Each path below is one point turned by a fixed rotation once a step. After each direction that follows a path, write how fast that rotation turns it, in degrees per step (0 if it stays still).
Each turn is a multiple of 5 degrees from 10 to 175, or 0.
Each row of a path follows its step; steps can be skipped.
path 1
step 0: [ -9.9  -3.6  -0.2  -3.1 -23.4  22.8  -6.1  -0.5  14.0  -6.1   2.4   5.9
   1.6 -21.7  -2.6 -10.2  16.5  -2.1 -16.0 -14.3   5.2  -9.5  -5.0  20.5
  -0.8 -17.6  33.1]
step 1: [ 12.6  -1.0  -5.2  -9.6  -6.1  14.1   6.2  -8.1  -9.9  -0.7  -2.7  -5.5
   0.8  -5.8  27.4  -6.6   5.6   6.9  17.1   7.0  23.1 -21.8 -15.5 -11.7
   1.9  28.4 -21.4]
step 2: [ 21.6   4.4  14.2  17.1   7.6  -4.8   5.9 -16.7  15.5  12.0 -12.8  20.0
  27.4  -9.7   1.4  24.4 -18.7  -0.3   5.1 -15.3 -11.7  -3.5   3.5   1.6
   1.7 -14.5   2.3]
step 3: [ 14.3  11.5  -6.3  -3.6  10.2 -27.2   0.7   7.4  -3.9 -13.4  23.2  14.4
 -14.5 -25.0  -5.4 -21.0   8.1   1.3   4.4  14.9  13.5  13.3   8.3 -10.0
 -17.8  -5.5   4.5]
step 4: [ -8.3  -4.6 -15.7   6.4   0.5   5.8   0.6   5.4 -14.6  19.0 -39.6  13.3
  -7.0  17.9  -6.4   2.7  17.2   0.1   6.4   3.9 -12.4   7.5 -12.4 -23.9
  -3.1   0.5  14.8]
step 5: [  7.7  17.6 -11.8  -4.6   2.7   2.3 -13.7  -0.6   1.4   0.1  24.4 -21.2
 -13.4  -8.8 -21.2  23.3  -9.5 -11.6  -9.4 -20.6   4.3  -5.7 -22.1   2.3
   8.1  11.3  15.9]
step 6: [ -2.0 -24.5 -10.2  -4.7   1.7   2.6  21.5 -10.4 -10.0  -3.8  -9.3   7.5
 -29.2 -16.2   7.1  -8.6  -9.0   3.7 -16.4   1.5 -16.8 -16.9   1.2   9.0
  10.0  -7.3 -28.2]
step 7: [  2.9  10.7  17.8  26.1  12.7  -1.4  -7.8  18.1   0.2  -5.9  -5.7  -8.4
  12.3   7.9  -7.8 -14.7  -3.9 -28.3  28.2   4.2  -1.5 -20.0  -5.8   9.7
  13.8  -7.0  -4.6]
step 8: [-20.3  -2.5 -27.9  -5.3   5.7  20.5  -9.6  -8.0   5.9 -10.8   1.0   0.3
  18.2 -30.1   2.1  -1.8   9.9  -2.2   5.9  -8.2   5.6  28.3   7.4   8.7
 -11.4 -15.1  -4.9]
step 9: [-15.0 -12.7  -2.6  11.7   3.9 -19.5  -4.8  -7.6 -10.9  -5.7   3.8  12.0
  13.2  11.9   9.3 -14.9  11.5  16.5  -5.1 -19.0  16.0 -21.8  -5.2 -22.3
  12.0  23.4   5.6]
step 10: [ 21.6   4.0  -0.9 -19.1   0.3  -9.6   8.4  -4.2   7.6 -14.5 -24.2   6.6
   6.1  10.9   9.5  19.0 -14.3 -16.8  -8.0  -9.9  18.0   4.9 -14.7  23.1
  -4.8 -11.1  16.3]
[ -9.8   2.1   1.6  -2.0 -10.3  -9.4   4.0 -10.0  -5.6   7.1   7.5   5.6
  -1.6  -5.4  -4.7 -12.6  -2.7   3.3  -1.8  -2.9  -0.8  -1.3  -2.8   4.8
  -2.2  -2.1   0.0] -> 125
[  3.7   3.2  -3.2  10.0  -4.5  -0.4  -2.8  10.2  -2.2   1.9  13.2  -3.1
   4.2   5.0   0.3  -3.9  -2.3   2.9  -2.9  -3.1   2.1 -11.7   2.4  -9.3
   3.9  -7.3   4.5] -> 170
[ -4.4   3.1   3.7   4.9   1.6   3.1  -1.4  -6.4 -13.3   2.0   3.8  -0.4
   1.9  -4.2   3.0  13.7  -3.0   0.2  -6.2 -10.6   3.0   1.0   5.7  -5.0
  -1.0   7.9  -6.7] -> 100
[-7.7 -2.6 -6.6  9.3 12.0 -6.0  4.0  0.0  2.1  4.2 -1.4  0.0  5.4 -1.0
 -4.2 -3.5 -4.8  2.5  2.3  4.4  9.6  9.8  8.2 -4.1 -2.2  2.2  7.5] -> 70
[ 5.6  1.2  3.9 -6.7  5.4  2.7 11.3 -0.1 -6.5  6.6 -0.2  0.3  4.7  2.1
  0.8 -9.2 10.1 -7.9 -7.3  0.3  2.4  2.6  2.4 -4.4 12.5  2.1 -0.8] -> 130
[-7.9 -0.5 -3.4 -6.0  4.4  4.3 10.5 10.5  0.3 -4.1  8.4  5.5 -4.4 -6.9
  3.6  3.5  5.2 11.2 -1.9  5.1  4.0  0.0 -4.5 -2.2 -2.3 -2.6 -7.6] -> 140
[ -1.3   0.7  -5.1  13.1 -10.1   1.3   5.2  -3.2   9.4   2.5  -6.2   2.8
  -1.4   2.4   2.6   3.3   5.0  -3.6 -11.9  -0.6   2.3   6.9  -2.2  -0.6
   0.3  -8.7  -7.2] -> 175
path 2
step 0: [ -4.1  17.6   7.4  35.4  17.8  -9.5   5.6 -11.6  -8.5  -3.3   4.6  15.7
  -5.4   5.7 -19.8 -13.2  23.1   5.6  -8.7 -10.8   7.7  11.4  14.4 -21.0
  26.5  -6.2  -4.0]
step 1: [  0.6  31.5 -27.2   3.4   3.8  -4.7   8.7   1.3  -6.0 -28.4   2.1   0.5
   3.2 -11.3  -5.8 -13.8  10.4  -5.5   6.5  19.2 -25.5  12.5  10.6  31.7
   1.9   6.7  -7.4]
step 2: [  0.5   1.9   0.4  -4.2 -21.5  -3.0 -20.3  12.3  -4.7 -17.8   5.6  -0.8
  13.8 -20.0 -19.1  10.3   0.5  14.0  27.8 -24.0  21.1  13.2 -14.1  19.0
 -12.7   5.1 -17.7]
step 3: [ 11.5  10.5   2.0   3.5   3.1  16.7 -14.6  -0.6  -4.7  20.5 -24.7  -1.4
  17.1  21.2  -5.6   8.1  34.4  20.6  -3.7 -25.0   5.3  13.1   8.7   0.9
  20.4  -8.1   0.9]
step 4: [ 24.7  12.8 -13.1   5.9  16.7   8.4  14.5   5.3 -19.9 -13.0 -25.4  27.4
 -15.6  14.4 -20.9  -5.9  -4.1 -22.5  -9.2   3.0  -6.8  16.8  -7.0  10.2
  -5.1  -9.0   5.2]
step 5: [-19.5  13.9   9.3  15.5  12.5 -33.2  -7.5  -4.7   2.9  -9.0  -0.4  17.1
   7.8 -18.5 -10.5 -12.0  -5.7  -2.2  14.3   4.3  27.0  34.6   2.0   5.5
 -11.1  -5.4  -0.8]
step 6: [ -2.5   8.7 -36.8  10.5   2.7  -8.7 -18.7   5.3  -0.1  11.5 -16.4  -8.5
  26.6 -18.1   1.3  -0.7  15.3  16.5  10.5  -1.0 -17.0  14.3   7.9  -6.5
  15.0  24.4 -12.8]
step 7: [ 14.4  -4.0 -17.8  12.9  -1.2  36.8 -14.8   1.5 -21.5  -1.7  12.7  13.3
   6.5   7.3 -32.1   8.6   9.1 -16.4  22.3 -14.6  -6.4  -1.7  -3.9   7.1
 -11.3  -1.3  -6.1]
step 8: [  7.3  20.8  21.8  -2.7  -5.4   3.3  -3.4 -19.3 -15.5  -9.8   2.4  19.4
  -4.8  -1.1 -14.6 -16.5   7.4  -0.3  -1.0 -19.4  22.7  18.6  34.4   0.1
  20.2 -15.5   4.2]
step 9: [  8.4   2.7 -18.2 -11.4  -5.5 -15.4  10.9  -3.5  10.2  -9.1 -36.2   2.4
  -8.5 -11.7  -6.2  -7.7  19.8   2.6   9.5  20.3 -13.9  30.1   4.6  25.7
  13.9  -0.6  -4.7]
step 10: [  9.7 -16.7 -17.1  28.1   5.1 -11.3 -20.6   6.2  -8.9   3.0  -9.4   1.4
   7.1 -18.6 -14.2  23.0  -6.4   2.0  12.0  -8.2  22.0   7.5 -15.5  29.6
 -17.5  -4.0  -7.8]
[ -1.3  -6.5   4.0 -14.0  -3.8 -13.2  -3.1   3.6   4.1   1.1  -2.7   1.9
   6.9 -10.6  -0.7   2.4   2.3   3.3   5.7  -1.2  -9.6   4.5  -2.1  -2.5
  -1.6  -5.0  -2.7] -> 100
[-8.7 -8.6  1.0  0.4  3.1 -3.1 -0.4 -1.4 -7.8 -1.2  6.2  7.4 -9.2  1.8
 -7.4  0.1 -3.3  9.8  8.6 -3.7  8.8 -3.7 -5.5  1.3 -8.1 -4.1 -1.0] -> 135
[-3.8  4.4 -0.2  1.6 -5.1  4.3  0.8 -2.7 -4.6 -6.0 15.6 -3.2  1.8 -4.4
 -4.4 -3.0  3.2 -0.6 10.5 -0.4 -9.9 -5.8  7.4 -5.5  5.4  4.8 -5.5] -> 60
[ -4.7   2.6  -6.0  -5.4  -5.0  13.3 -12.7  -3.2   1.7   2.9   0.8   3.1
   9.5  -5.6   0.6   0.8   0.9   5.3  -6.2  -4.6   1.5  -7.3  -8.8   1.4
  -4.9   3.6   0.0] -> 85
[ -4.6  -5.7   3.4  -4.4   8.8   3.8  12.9  -4.6   5.5   1.1  -0.3 -12.5
   0.7  -5.9  -2.5  -2.6  -5.1  -0.6  -2.3 -10.7  -2.8  -4.5  -0.2  -0.2
  -4.2   4.4   7.9] -> 0
[  1.5   3.7 -12.0  -6.5   1.7  -3.3   4.1  -1.2  -1.2   3.9  -1.5   7.5
  -5.9   6.3   9.5  -3.4   3.5  10.9   2.7  -3.0  -9.2  -1.7   5.1   2.9
  -1.0   7.9   7.3] -> 135
[  8.1   6.5   0.4  -2.3   1.9   4.3   7.1  -0.7  -1.7  -1.7  -0.5   5.7
  -1.6  -8.8  -2.4  -1.0   9.4   1.8  -1.5   5.4   3.4  -5.6   0.4 -12.3
  -5.1 -11.3   9.3] -> 90
